In each game, the first row plays the second. By how much does the first row win? 20 means about a draw, 40 a big win and 0 a big loss. Wins can go round in a circle. Each row has two weighted sums of its numbers, A and B, taken from their middle values. A row wins by its A times the other's B, less its B times the other's A.
[-37  -2 -18  -5 -30 -21  41 -24   4  39 -28 -48 -28   7  -1  28  34  -6]
[-31  10 -26  -1 -30 -31  57 -20  33  45 -19 -30 -24  19 -11  29  21 -24] >> 16
[-36   3  -3 -21 -39 -21  31 -16   5  39 -27 -48  -5  12  11 -36   3  19]
[-29  57  20  72  10  16  30  77  53  41  33  90  41 -33 -47   2   4  44] >> 17
[  6 -17 -43  -5   6  36 -52  -5  40 -16  36  -4   3 -41  34 -11  10  13]
[-10 -14   3 -39  41 -22 -25 -36 -35 -14  33  22  47   8  29 -33  -8 -66] >> 19
[ 16  26  10 -29  11 -21 -16 -27 -43 -13  39  47  37   4  22 -22 -27 -42]
[-16 -47  -4  67  47 -33 -16  33  35 -41  53  -2 -41  38 -79 -38  62 -39] >> 18
[106  40  10  36 -62 -26  -6  17  -1 -42  37   9 -22  29 -50 -24 -20  26]
[-11 -23 -32  19  68  36 -27 -70 -43 -31 -38  -2  54 -33 -40  65 -36  -9] >> 14
[ 25 -58  24  -4  -3  30   1   4  47  34  25  -1  -1 -57  47 -21  71  16]
[-34   2 -45 -32 -29 -40  21  -4 -15   7 -31 -22   0  43  22 -16 -27  11] >> 23
[-12  26 -24  14 -26  43 -39  18  37  19  40  19   5 -11  39  -1 -25  23]
[ 35  24 -13 -35  10  34 -16 -33  -8 -46 -24 -37   1 -20 -53  22  -3  30] >> 24
[  2 -20  59 -20  10 -27  -6 -38   5  43  30  -4  20  22  11 -38  44 -14]
[ -4 -53  55 -46  48 -33  10 -22 -21   2  39  40  45  -4  24 -51  23 -39] >> 24
[ -7 -26  15 -13  21  30 -33  17 -31  -6 -27 -15 -31  22  18  23 -31  39]
[  9 -57  47  17  56  33   8  -6  -3  10 -24   5  32 -12   3   0 -27  59] >> 24
[-39  -3  34 -15 -13  30 -16   6 -60  37 -31 -40 -45 -18  28  73  16 -10]
[ 19  -2 -87  23   7  33 -47 -54  -7 -38  31  23  47 -46 -19  30  23 -29] >> 21
[ 26 -49  39 -16 -19  31  -3   6  -7  35  38 -11 -40 -81  95  36  78 -23]
[ 19 -45  22  22  10 -27   0 -13  37  18  14   5 -18  27  26  -8  38 -23] >> 23
[ -3 -49  -2  49  38 -30  10  26  24  -5  29   8 -44  35 -16 -23  48 -43]
[-42  14 -56  22 -38 -28  14  26 -26   7 -25 -22 -48  40   6  21  10 -10] >> 27
[-11 -30 -33 -27  -6 -29 -15 -42 -21 -42 -32 -57  26 -12  -7  -9 -55 -40]
[-20  14 -12   4 -37  32 -44  51 -23  10  24  18 -37 -26  70  29  14 -12] >> 16
[-19  25  16  26 -35  33 -14  27  38  34  37  -3 -22 -25  37  25   3   6]
[-22 -24  -7  -2   1  33 -55  70 -18  -6  24   1 -53 -28  57 -24  29 -23] >> 18
[-19 -19  11 -14  32  34  -9 -30  -2  14 -26 -22   0   1  14  18 -26  51]
[ 28  28 -12 -13 -34 -26 -23 -15   0  -3  28  31  -7  53  13  -6 -29   8] >> 21
[-14 -27 -45 -22   9  26 -29   7  52 -10  39  -4   4 -23  31  -5   8  10]
[  5 -36  36 -33  38 -27  17 -31  37  20  39  29  32  13  30 -49  15 -39] >> 21
[-26 -37  -5  89  17 -31   1  75 -14 -50 -29 -50 -59  12 -72 -48 -21 -18]
[  1 -34  -2  60 -23 -35  24  24 -47  20 -31 -18 -29  28  24  14  -1 -18] >> 8
[ 29  43  -4  74 -19 -37  28  39  10   9  31  55 -42  58  -6  27 -19 -28]
[ 54  32   0  38 -37 -31 -32  52 -43 -33  40  16 -44  51 -68 -28  46  19] >> 9
[ -2 -37  46  27  66  37 -21  33  -2 -17 -31 -37 -22  -3  22  11 -58  18]
[ 26 -48  35  -8 -21  27 -14  18  -7  52  33  -5 -38 -72  96  29  89 -44] >> 28
[ 21  57  45  -2 -14 -35  14  24  23   9  26  48  19  34  10 -18 -65 -17]
[-33   5  -3 -21 -30 -22  28 -14  -4  39 -29 -35  -3  15   3 -14  10  10] >> 23
[-16  28 -17  -1 -16  28 -24  19  56   8  19  17   3 -11  32   9 -22  33]
[ -2 -48  10  26  52 -30 -12 -43  70 -41  41 -25   4   6 -26 -33   5 -79] >> 7
[-24  18 -21 -21  38  34   7   7  16  13 -39  30  26   6 -35  22  -3  56]
[  3   8 -33  -9 -31  36 -59  -2  35 -49  25 -27   2 -39  -9 -14   0   3] >> 20
[-22 -41   2  28  22 -35  -3  -5  36 -40 -38 -74   0 -22 -36 -28 -62 -40]
[-12  29 -48 -30  30  38  22 -26 -22 -23 -26  41  51 -16 -36  50  -6  25] >> 23
[ 18 -11 -35 -13  38  30 -21 -51 -13 -40 -31 -22  23 -20 -51  46 -23  17]
[-36   1   8   8  26  43  -2  10   8  36  34  60  54 -26 -35 -27  66  40] >> 18
[ -9  16   3  29 -31 -36 -19  -7   7   3  37  31 -21  57  12  -4 -14   1]
[ 30 -43  10  57 -38 -25  48  -7 -41  33 -28 -32 -43   5  36  49  10 -14] >> 15
[-44  17 -23 -51 -21 -28  42   2   0  17 -34 -10  27   5  15 -23 -15  -5]
[ 27 -50  87 -29   2 -15  31 -24  13  45  31  18  20   0  28 -65  54 -11] >> 11
[ 18  47 -43 -32  35  31  54 -17   0 -11 -34  73  45 -20 -32  52   2  20]
[  7 -49   4  30  38 -35  -5   1  39 -20  27  -7 -25  28  -5 -31  16 -47] >> 1
[ 46  28  -5   9 -43 -26 -27  -4  -2 -42  26  -7 -22  46 -49 -38  13  11]
[-14 -33  14 -11  29 -28  18  -5 -46 -15 -37  -7  33 -29  43 -28 -74 -53] >> 26
[-10 -27   7  41  24 -22   5   8   6 -38 -34 -66 -11 -19 -16 -38 -70 -27]
[-31  -4 -45   8 -40 -23   9  21 -37   8 -21 -15 -43  50  10  25  15  -3] >> 13
[ 73  44 -31 -30   9  35  41 -41 -28 -44 -31  27  48 -61 -41  82   9   2]
[-26 -15  46   7  39  34 -52  62 -55 -48 -23 -34 -38  -9 -51 -23  -3  14] >> 24
[ 10 -33   3  16  -9 -29  31   9   2  14 -24 -21 -27  10  43 -17 -38   2]
[ 37  58  42 -42  -7  38  22  91 -45 -57 -25 -25 -46 -42 -47 -17  27  24] >> 5
[-24  -3 -43   0  56  35  -9 -45 -52 -16 -27  30  61  -8 -28  51  -8  31]
[-14 -50 -16  57  43 -27  14  42  21 -24  31   9 -35  49   6 -20  50 -54] >> 15
[ 29 -46  31  -2  13 -35  12 -39  51   3  43  -2  15  31  38 -27   8 -13]
[-25 -21 -24 -47   8 -27  -1 -26 -56 -33 -31 -14  39  -9  24 -15 -50 -49] >> 21
[-16   1  66 -23  -1 -27 -21 -20  18  31  36   5  33  36  18 -44  23  12]
[-21 -29  17  -8  33  26 -26  19 -14 -23 -34 -32 -23   0  20   8 -36  30] >> 22
[  2 -35  18  -7  33 -32 -21 -25  45 -11  32  -5  12  20  25 -27  -2 -44]
[  1 -31 -17  15  49  39 -34 -51  -6 -32 -33 -36  28 -16 -41  29 -38  11] >> 15
[ 61  55 -36 -87 -38 -23  48 -20   3 -39 -39 -23  18 -40 -23 -21 -10 -45]
[-14 -27   3   1  16  37   2  17   6  38  39  59  50 -45 -20 -25  85  52] >> 22
[ 84  47  -5 -51 -20  35  19  -2   8 -54 -36  -7   7 -42 -44  28   5  39]
[-21  -8 -33  41 -14 -29 -28  -2 -12  20  26  20 -40  77  11  20  43  -3] >> 18
[ 22  -6 -12  26 -10 -24 -49  23 -24 -44  34  -6 -47  39 -68 -24  56  -5]
[ 52 -39  37  22 -16 -28  21 -43  -3  35  32   8 -44   9  22  49  91 -46] >> 36
[-23 -42 -15  38   6 -34  11  47  -3  -2 -19 -36 -16  15  11 -27 -48  -7]
[-22   7 -49 -20 -33 -23  14   2 -14 -23 -31 -27 -19  26  12 -27 -21   4] >> 17
[ 41  43 -37  26  -8  45   6  19   4 -18  33  75  47 -50   8  26 -18  18]
[-32   6  41 -12 -10  28 -13  -2 -54  50 -25 -31 -45 -29  30  68  25  -9] >> 22
[ 48  54 -48   2 -44 -30  59  47 -15 -46 -21  -5 -47  -1 -72 -34  39  22]
[-11 -17  31 -53  38 -29 -20 -23 -35  15  37  48  48   7  29 -51  19 -41] >> 22
[-25 -35  -1 -38  42 -27 -15 -44 -38 -13  22  19  50  -7  19 -28  -8 -59]
[-22 -17 -44  24 -14 -33   0  43 -26 -16 -33 -35 -39  37 -28  -1  12  -6] >> 14
[  0   4 -15 -35   2 -23 -36 -39 -12 -15  31  21  26  54   3 -34 -17 -22]
[-54  -2 -21 -70  10 -27  17 -13 -38   3 -23  12  43   1  13 -47 -18 -19] >> 19
[  8 -10   0 -21  18  30 -39 -33 -15 -41 -30 -41  -6 -13 -45  13  -7  36]
[-43  -8 -37 -34 -20 -25  26  -8  -1   5 -27 -36   2  20  25 -23 -28  13] >> 18
[-60   7  36 -57  11 -33  28  22 -46  33 -35  11  37   1  -6 -59  26   0]
[-21  50  -8 -10  44  38  63   8  37  14 -22  48  35 -18 -18  29 -10  44] >> 10
[106  44  24   7 -69 -28  -9  13 -26 -61  34  17 -30  27 -42 -24   2  13]
[  4   3  16 -37  23 -37 -30 -19   1   7  29  27  32  40  12 -41 -14 -16] >> 18
[-10 -35  25 -19  50 -36  -8 -28  20 -19  35   2  29  11  20 -32  -4 -50]
[ 27 -40  37  25 -40 -27  43 -23  -8  44 -21 -32 -24   0  39  -2  -3   7] >> 17
[  4 -48  -3  -1  17 -26  16   8   1  -3 -27 -32  14  -1  18 -32 -76 -25]
[-32  47 -26  55 -32 -29  90  21  44  45 -29 -12 -47  -3 -17  65  20 -51] >> 38
[-20 -28 -24 -31   1 -26 -15 -33 -20 -37 -30 -59  29 -18 -17 -15 -47 -39]
[-23 -42  21  76  54 -36 -12  36  45 -36  37   8 -41  38 -72 -47  44 -40] >> 33
[-14 -27 -20   1  -4 -37  14  -6 -19   8 -23 -33 -19  31  24   1 -21  16]
[ -5  22  13  -2 -22 -29 -17 -17  14  13  43  32   2  54  26  -6 -28  -8] >> 24
[-10 -21  -1   1  44  38 -21 -19 -15  -3 -36 -27   8   7 -10  32 -52  36]
[-39  39  41   0  30  35  73  14  74  39 -27  14   0 -19 -35  53   0  16] >> 23
[-15  -6 -20 -13 -15  30 -43  17  16   8  32   3 -26   5  68   1  15  15]
[-37  -6 -12 -10  53  32   8 -26 -43  11 -25  60  49  12 -34  36   7  59] >> 18
[  2   4   4 -50  23 -35 -35 -42 -38 -22  35  33  47  20  18 -20 -21 -61]
[ 49  38 -16  10 -24  31  -3  22  21  -7  38  64  30 -43  20  12 -33  33] >> 20
[-45  23  23  -8  12  25  15 -14  36  46 -28 -37 -25 -24  11  44  -1  12]
[ -5  -7  55 -12  -9  35 -12   5 -65  28 -35 -43 -45 -19  55  60  11   1] >> 26
[-12 -28 -11   1  50  29 -23 -28  -6 -27 -25  -6  19   2 -12  28 -59  43]
[-33  10 -23 -18  51  38  20  -9 -23  15 -29  54  37 -10 -46  22   7  53] >> 22
[-44   5 -57  -7 -39 -23   3   0 -11  21 -32 -27 -16  34  13 -12  -3  10]
[-48  41  17 -12   5 -30 100  25  56  38 -27   8  26 -13 -31 -29  -1 -17] >> 7
[-23   2   9  -2  16  33 -25  30 -58   8 -33 -20 -46   6  37  38  15  17]
[ 12  13 -41 -84 -11 -41  17 -42 -59 -31 -31 -32  47 -36  -8   5 -20 -73] >> 27
[ -4   5  22 -25  21  31 -41  53 -52 -40 -27 -46 -43 -16 -44 -15  27  20]
[ 27  29  14   7 -37  44 -63  96 -31 -45  31  -6 -52 -48  -4 -45  34  18] >> 23
[  7   5 -14 -10  -5 -34 -38 -37  14 -19  33   0   9  45  13 -39 -18  -2]
[-34   7 -22  32 -45 -24  51 -14 -32  47 -27 -30 -38  19  -5  51  29 -25] >> 20
[  7  40  -1  30 -17  31  13  40  51  18  39  51  14 -18  29   4 -51  14]
[ -2  51  22  56 -32  28  -2  61  76  53  31  22 -17 -38  36  39 -28 -17] >> 23
[-19 -29  15   6  33  23 -26  -9  -9 -20 -27 -23  10  -3   4  22 -43  35]
[ 28  51  19  35 -30 -27  21  34  27   5  30  43 -33  51   5  11 -51 -22] >> 20
[-46   3  26 -47  -8 -26  43  16 -37  39 -28   7  41 -11 -25 -61  21   1]
[-23  -3 -47  12 -40 -36   8  41 -39 -51 -35 -36 -44  38 -72 -44  33   9] >> 18
[ 26 -45  85  13   6  36  -6  -7 -68  40 -28 -23 -39 -38  65  66   2   6]
[ 32  12 -12 -46  12  41 -16 -38 -17 -52 -30 -35  -2  -9 -37  24  -4  37] >> 17
[-29  49 -13   5  57  25  76  16  16  11 -31  91  52 -16 -50  37  13  30]
[-11  28 -62  13 -26 -27  25  35 -21  -2 -23  -8 -44  44 -29  -3  31   1] >> 31
[ -2 -28 -50   5  15  36 -43 -24  34 -41  26 -23  28 -50   1  20   5 -32]
[-34 -14  34 -10  23  29 -32  33 -66  19 -20 -14 -41  -3  43  28 -18  19] >> 22
[105  40  35 -18 -53 -30   0 -28 -20 -32  28  20  25  -4  -3 -14 -35 -11]
[-11 -21  19 -28 -42 -39  29 -15  -5  39 -41 -30   3   2  22 -14   9  20] >> 19
[ -4 -23 -20  39 -21 -35  -7 -18  -2  20  40  20 -48  61   7  19  45 -30]
[ -2 -11  57 -11 -11  39   2 -24 -19  45 -32 -46 -16 -12  29  40   4  31] >> 27
[ 41  27 -18 -43  22  36   0 -43 -13 -43 -33  -9  17 -20 -39  44  -3  22]
[ 41  49   5  28 -44  36 -21 104 -20 -17  39  30 -53 -26  37  -4  -9  10] >> 22
[ -6 -60  11  -1  17  24 -15  47  -5  18  29 -11 -54 -46  85  -4  47 -45]
[ 14 -51   2  -7  -4 -21  24  13  -3  15 -34 -40  -5  10  30 -24 -43   8] >> 2
[ 71  38 -16 -52  -3  32  33 -40  -9 -38 -34   5  11 -48 -43  60  11  32]
[-16  45  24  71  34  44  26  79  42  42  34  87  48 -32 -45  -3  10  32] >> 18
[ -2 -21  22 -32  16 -37 -24 -46  10  -1  37  19  23  37  33 -40   7 -28]
[ -4 -36  36  21  58  29 -30  25   4 -10 -40 -24 -28   7  10   4 -56  25] >> 10
[ 23  38  -9  36 -32  42  -8  53  53  21  41  40  -1 -25  32   8 -46  33]
[  0 -30 -26  11 -11 -36  -7   8  -6 -52 -19 -53 -26  25 -41 -40 -28   5] >> 15
[ 58  17   6  17 -46 -38 -37   8  -1 -51  38  18 -20  48 -41 -39   5  27]
[-22  15  20  28 -39  28 -27  37  -4  38  39  -4 -48 -39  66  59  11 -33] >> 22
[-20  -7  -9 -41  15  29 -24  -7 -12 -16 -27 -18 -15  12  12  11 -10  40]
[ 28 -51  44  -6 -41 -36  44 -16 -11  39 -41 -36  -7 -14  24 -26 -15  15] >> 18
[ -4  37  35  71 -35 -30  28   4  51  52  26  27 -26  45 -24  35 -31 -33]
[ 60  44 -29 -65 -57 -37  67   4   7 -45 -32 -30 -10 -33 -31 -21   0  -3] >> 11
[-60  17  11 -33 -10 -24  46   4  27  40 -32 -18  34   5 -17 -43  -3   7]
[ 63  18 -10   2 -42 -21 -27  12   6 -36  27 -19 -16  40 -41 -40   3   3] >> 34
[ 52  40  -8   8 -42  41 -15  74  18 -31  22  42 -14 -33  42 -15 -31  17]
[-19 -25  20 -11  16  33 -31  22 -77  18 -25 -19 -37   2  51  27  -6  11] >> 18
[ -2  18 -20  53 -31 -22  -2  12  -3  20  38  37 -43  57   1  19  11  -7]
[ -4  27  29 -25  24 -23  -7 -10 -33  13  34  50  49  35  -1 -34 -20 -31] >> 21
[-15 -40 -11  -8  41  27 -27  27  58 -17  32  -2 -20 -34  54 -15  18 -26]
[-21  56 -43  -9 -34 -37  86  18  30  17 -36   5 -12  12   0  16 -17 -25] >> 39
[-36  47  44  10  20  31  50  41  18  36 -29  -8 -36 -45  22  98   2 -38]
[-15 -15  21  -3  34  30 -11 -10 -12   5 -33 -10  11  20  26  29 -19  47] >> 33
[-25  -6 -19   3 -46 -22  47 -24   7  41 -38 -45 -17   8   8   8   4  -3]
[ -4   2   7  56 -32 -25   0 -37 -22  48  42  11 -45  45  -2  54  51 -39] >> 15
[-32 -29 -25 -36   5 -34   8  -9 -24  18 -30 -26  28   8  25 -26 -26   6]
[-19  12 -37  25   6  35 -15  21   5   4  41  79  37 -10 -18   0  18  29] >> 20
[-19 -13 -15  42 -48 -37  29 -15 -39  42 -28 -34 -43  12  16  61  27 -10]
[ -7 -25   7  -7  46  23 -12 -35 -13  10 -31   9  23  10   4  14 -11  62] >> 20
[  7 -40  75  -6 -11 -23  43  -6 -22  43 -27 -18  20  -4  21 -54  -4  21]
[104  35 -17   2 -59  27 -16   6  12 -47  34  18  30 -65  -6  16 -16  25] >> 18
[-17   2 -34  20 -31 -35   1  37 -46 -45 -33 -40 -38  25 -65 -42  26  15]
[-52  54  20 -20   1 -30 109  27  51  48 -38  -9  26 -23  -9 -33  -7 -18] >> 12
[ -6   9 -41 -28 -31 -37  -2 -13  -6 -41 -38 -60  -3   3 -21 -30 -26  -8]
[ -5  21 -51 -52 -30 -33  29 -18   8 -25 -35 -34  -6  20   8 -25  -8  10] >> 13
[ -5 -48  -1  54 -16 -37  36  26 -33  21 -22 -14 -43  22  27  17  -4  -5]
[ -7   2  20   8 -23 -26 -14 -29  17  30  32   6 -27  45  11  18  31 -19] >> 30
[ 29 -53  25  22 -40 -19  28  -9 -23  46 -33 -37 -17   1  12  12   5   7]
[ 14 -41  28 -12  30 -28  11 -39  41  17  24  22   3  36  34 -23  22 -21] >> 36
[  8 -34  64 -19  12 -28   5 -22  12  41  24  10  23  28   9 -60  50   2]
[ 37  57  12  13 -41  37  -8 105 -19 -18  22  28 -35 -37  29 -18  -9  17] >> 18
[ -7  -6  25 -26   7 -24 -24 -22   0  12  38   8  30  41   9 -34 -10  -5]
[-12 -39  15   6  55 -27 -10 -38  33 -35  31 -34  39 -22 -16  -8  -1 -83] >> 21
[ -4  33 -49 -54 -26 -24  33   4   1 -33 -25 -18   5  21   4 -14  -5   0]
[-13  13 -28  16 -12  30 -18  13  40   9  24  48  28  -7  13  -2 -13  32] >> 14
[  1 -13 -20   7   9 -17 -21 -15  24 -16  36   2 -24  48  -2 -25  11 -14]
[ 23  19   7 -26  10 -27 -28 -27 -52  -9  29  44  58   5  14 -19 -32 -42] >> 16
[ 61  59   7  71 -41 -32   2  66 -18 -11  31  51 -43  53 -25  -8  -7   8]
[ 19 -41  79  19  37  27  29 -10 -14  37 -25  10  31 -25 -11   8   2  75] >> 26
[ 10   8 -43 -11 -26 -28 -11   0  -2 -43 -40 -68 -26  27 -43 -38  11  10]
[ 11 -44  10  31  26 -30  15   2   4  15  28  18 -46  34  30  -2  54 -33] >> 30
[ 47  38  -2   7 -44  32 -18  72  29 -11  35  27 -23 -30  34 -10 -28  19]
[  6 -48   6  63  79  37 -31 -31  16 -49 -17 -34  27 -41 -37  43 -65 -10] >> 19
[ -8 -23 -18  26 -37 -31  32 -26 -39  42 -32 -41 -48   9  32  43  34 -17]
[-43  28  34 -10  25  37  19 -12  51  57 -24 -15   7   0 -13  24  10  42] >> 22
[ 99  48  24 -15 -66 -25  -4  -9  -3 -38  28   7   6  23 -26 -24 -35   6]
[-22 -16 -15 -16 -10  38 -40  44 -16  10  21   4 -49 -27  79   3  45 -16] >> 20
[-31   8  38  -2  47  23  24   0 -23  42 -35  54  45   3 -68   5  52  71]
[-28  40 -37 -33 -17 -22  81  23  52   5 -28  -5  -8  13   0 -11 -13 -10] >> 13
[  4 -22   5 -20 -11  29 -15  15  58  47  34 -18  14 -40  35 -13  41  31]
[-21   1  11  -1 -20  23 -36 -10  46  46  22  -5   0 -23  39  -2  29  28] >> 17
[-69   3  17 -44   7 -31  34  15 -39  48 -33  18  43   1 -17 -63  21  11]
[-20 -17 -34  20  68  38 -15 -26 -41 -21 -29  21  47  -8 -22  36 -23  26] >> 20
[  8 -40  -6   6  37 -20 -11 -23  53 -10  26 -13 -12  18  17 -34   2 -36]
[ 10  -4  -7  24 -24 -34 -43   4 -39 -50  34   3 -43  55 -80 -30  35   3] >> 14
[ -9 -44 -13 -12  30  22  -7  -6  45   9  29  24  30 -58  43  -7  45  13]
[-21 -12 -47   2  36  25 -22  11   1  20  44  70  45 -25  15   5  45  23] >> 17
[  3 -21 -19  35  -2 -20 -21 -10 -23  13  37  13 -37  57   3  18  60 -40]
[ -4  27   4  68 -33 -24  -7 -21  -4  33  33  23 -38  52   7  66  28 -35] >> 17
[-11  29  23 -21  15 -27 -14  -5 -35  10  37  60  50  30   1 -28 -23 -30]
[ -6 -49  45  36  63  33 -31   1  13 -43 -31 -46   8 -32 -38  10 -68  10] >> 23
[ 54  55  11  38 -32 -24   8  37   8 -12  19  39 -14  47  -7 -18 -34   7]
[  9 -33  39  31  67  33   8   7 -14  15 -24  15  23 -18   6  13 -40  51] >> 23
[ 52  34   0 -49  -9 -38 -32 -57 -64 -38  26  10  51 -16   7   6 -21 -66]
[ -5 -46 -14  50  38 -26  11  32  12 -34  48  13 -41  36 -16 -12  44 -35] >> 29
[-18 -11 -38  -9  -5  41 -42   9  44 -15  21  -8   4 -16  51 -12   6   4]
[ 60  51  20 -43 -13  35  29  27  -7 -44 -38 -16 -19 -40 -54  15   8  40] >> 23
[-22  21 -43  28  13  48 -12  16  17  15  23  78  41 -17 -19   5   5  24]
[ 15  -6 -58  -4 -16  38 -50 -41  23 -40  46  -9  24 -50  -1  11   8  -5] >> 19
[ -9 -24 -33 -21   9 -30  -9 -36 -13 -34 -34 -57  28 -18 -14 -21 -52 -47]
[-44  14  27 -11   1  33   3   8 -22  35 -21 -23 -43 -13  21  83  18 -22] >> 13
[ -4 -48   2  -2  23 -28   0 -20  45 -12  34   2   1  19  18 -41   3 -40]
[ 10  38   1 -31   8  32  26  29   6 -13 -32  13 -11 -15   6  33 -11  19] >> 30
[-27   5  27  -5  -1  36  -9  -8 -53  39 -21 -28 -37 -12  33  67  17 -13]
[ 64  19  -9 -29 -24 -32 -43 -54 -36 -45  31  -5  13   5 -25  -7 -25 -42] >> 27
[-11 -41  55 -35  49 -25  15 -14 -19   8  29  44  45   7  42 -54  14 -44]
[ 89  51  16  48 -55 -28 -14  59 -27 -40  31  33 -42  37 -60 -33  18  22] >> 6
[ -2   4 -25  -9 -10  19 -59  23  22 -11  33  -9 -18 -12  48  -7  10  17]
[  8 -42  39  27  51  29   3  -6  -3  16 -37  17  19 -18  -3  22 -41  60] >> 25
[ 11  43   0  22 -31  37  -3  62  36  10  28  28 -24 -25  57  22 -33   8]
[-15 -19 -57  -1  28  31 -23 -22  -2 -14  29  48  46 -34   4  17  31 -12] >> 21
[ 10  -1 -46   7  37  38 -28 -67 -41 -35 -20  -2  58 -40 -48  83 -16   0]
[ 77  45 -17 -40 -11  39  37 -39  -6 -40 -31   8  26 -53 -44  43  -1  34] >> 19
[-19 -20 -29 -37  14 -26 -26 -44 -64 -44 -24 -46  40 -49   0   6 -49 -83]
[ 44  26  -3 -16 -52  26 -56  36   3 -41  20  -8 -29 -38  -9 -34   7  44] >> 24
[-20 -15 -46  36  -5 -27   4  47 -33 -10 -31 -34 -44  36 -14 -14  -7  -7]
[ 96  41 -17  -5 -56  24 -13   5  13 -41  45  18  26 -57   2  11 -20  23] >> 27
[  7 -33  -4   8   1 -33 -35 -28  24 -45  34 -36   7  28 -31 -33   8 -42]
[-15 -39  42  46  61  33 -48  26  10 -42 -36 -46 -16 -19 -53 -14 -56   1] >> 24
[ 45  45 -36 -86 -48 -44  52 -26  -9 -44 -29 -17  24 -48 -26  -8 -10 -39]
[-29  -5  39  15 -10  31 -12  -3 -59  48 -24 -32 -45 -16  24  63  30 -20] >> 21
[-13 -23 -58  17  30  34 -40 -67   7 -49  44  10  54 -61 -12  25  18 -41]
[  8 -45  15  10   6 -37   9 -11  26  -3  33  11 -22  40  31 -21  40 -29] >> 12
[-17 -19   3  18  13 -27 -53  -3  38 -41  32 -27 -22  26 -51 -26  23 -32]
[ -6 -43 -15  44  34 -28  15  25  25 -17  35  20 -48  41 -17 -19  55 -42] >> 23
[  2  17  -5  29 -27 -36 -20  -1  14  22  27  26 -20  66   7  16  -5   1]
[ 18  -3 -25  -9  19  39 -32 -56  -5 -40 -22 -26  11 -14 -51  32  -8  26] >> 22
[ -4 -22  10 -26 -30  36 -16 -20  26  47  27 -19 -27 -42  65   8  57   1]
[ -6 -19   9  13  32  27 -51 -11  16 -50 -25 -54   3 -10 -38   4 -42  15] >> 20
[-14 -44   2  56  22 -31  -3  36  22 -43 -29 -51 -23   1 -40 -46 -34 -35]
[ 65  22  -2 -30 -32 -33 -34 -52 -24 -47  36   0  32   1  -8 -23 -14 -45] >> 14
[-64  25   1 -34 -10 -27  57  -1  13  39 -18  -5  33  -6  -9 -32   8  -3]
[ -6 -21   9 -34  24 -25 -19 -38   6  14  34  21  28  39  31 -41   2 -16] >> 17
[-61  24  27   6  33  37  38 -16  31  50 -41   5  15   0 -49  20  12  45]
[  7  24   0   9  -7 -30  -8  -6  20   7  39  29  -2  58   5 -15 -30  -1] >> 14
[-39   4  12   9  14  29  -6  18  14  47  40  69  45 -27 -38 -38  64  58]
[ 27 -46  27 -15  10  44  16  -2  48  35  31  23  18 -59  11 -30  72  48] >> 19
[ -7  16  -1  15 -38  40 -41  49 -19  15  29   2 -52 -26  69  12  18  -5]
[ 10 -32  25  13 -29 -31 -11 -55  10  33  23 -14 -17  31  24   1  42 -13] >> 17
[ 23  13  -6 -39   3  38 -11 -18  -4 -31 -30 -33   2 -20 -36  24  12  34]
[-52  21  32  -1  13  49  17  16 -24  50 -35 -22 -33 -28  30  76  14 -21] >> 12
[-32  21 -58  28 -32 -21  44  16 -13  14 -45  -7 -45  42   2  27  19  -3]
[-22  -3 -46  -7 -30 -36  13   9 -15 -16 -30 -33 -26  44   0 -12 -21   2] >> 24
[ 23  -4 -12 -40   2 -34 -47 -79 -72 -41  39 -16  42   6  -1   2  -3 -77]
[-12  16 -40  25  -2  32 -14  17  14  13  24  78  50 -12 -10   2  23  39] >> 13
[-24 -43 -19  61   5 -25   8  46 -21 -21 -37 -19 -42  28  -8  -6 -16 -13]
[-43  41  -6  -2 -13 -33  88   7  69  37 -30 -16  -3  -4 -11  -6  -6 -38] >> 24
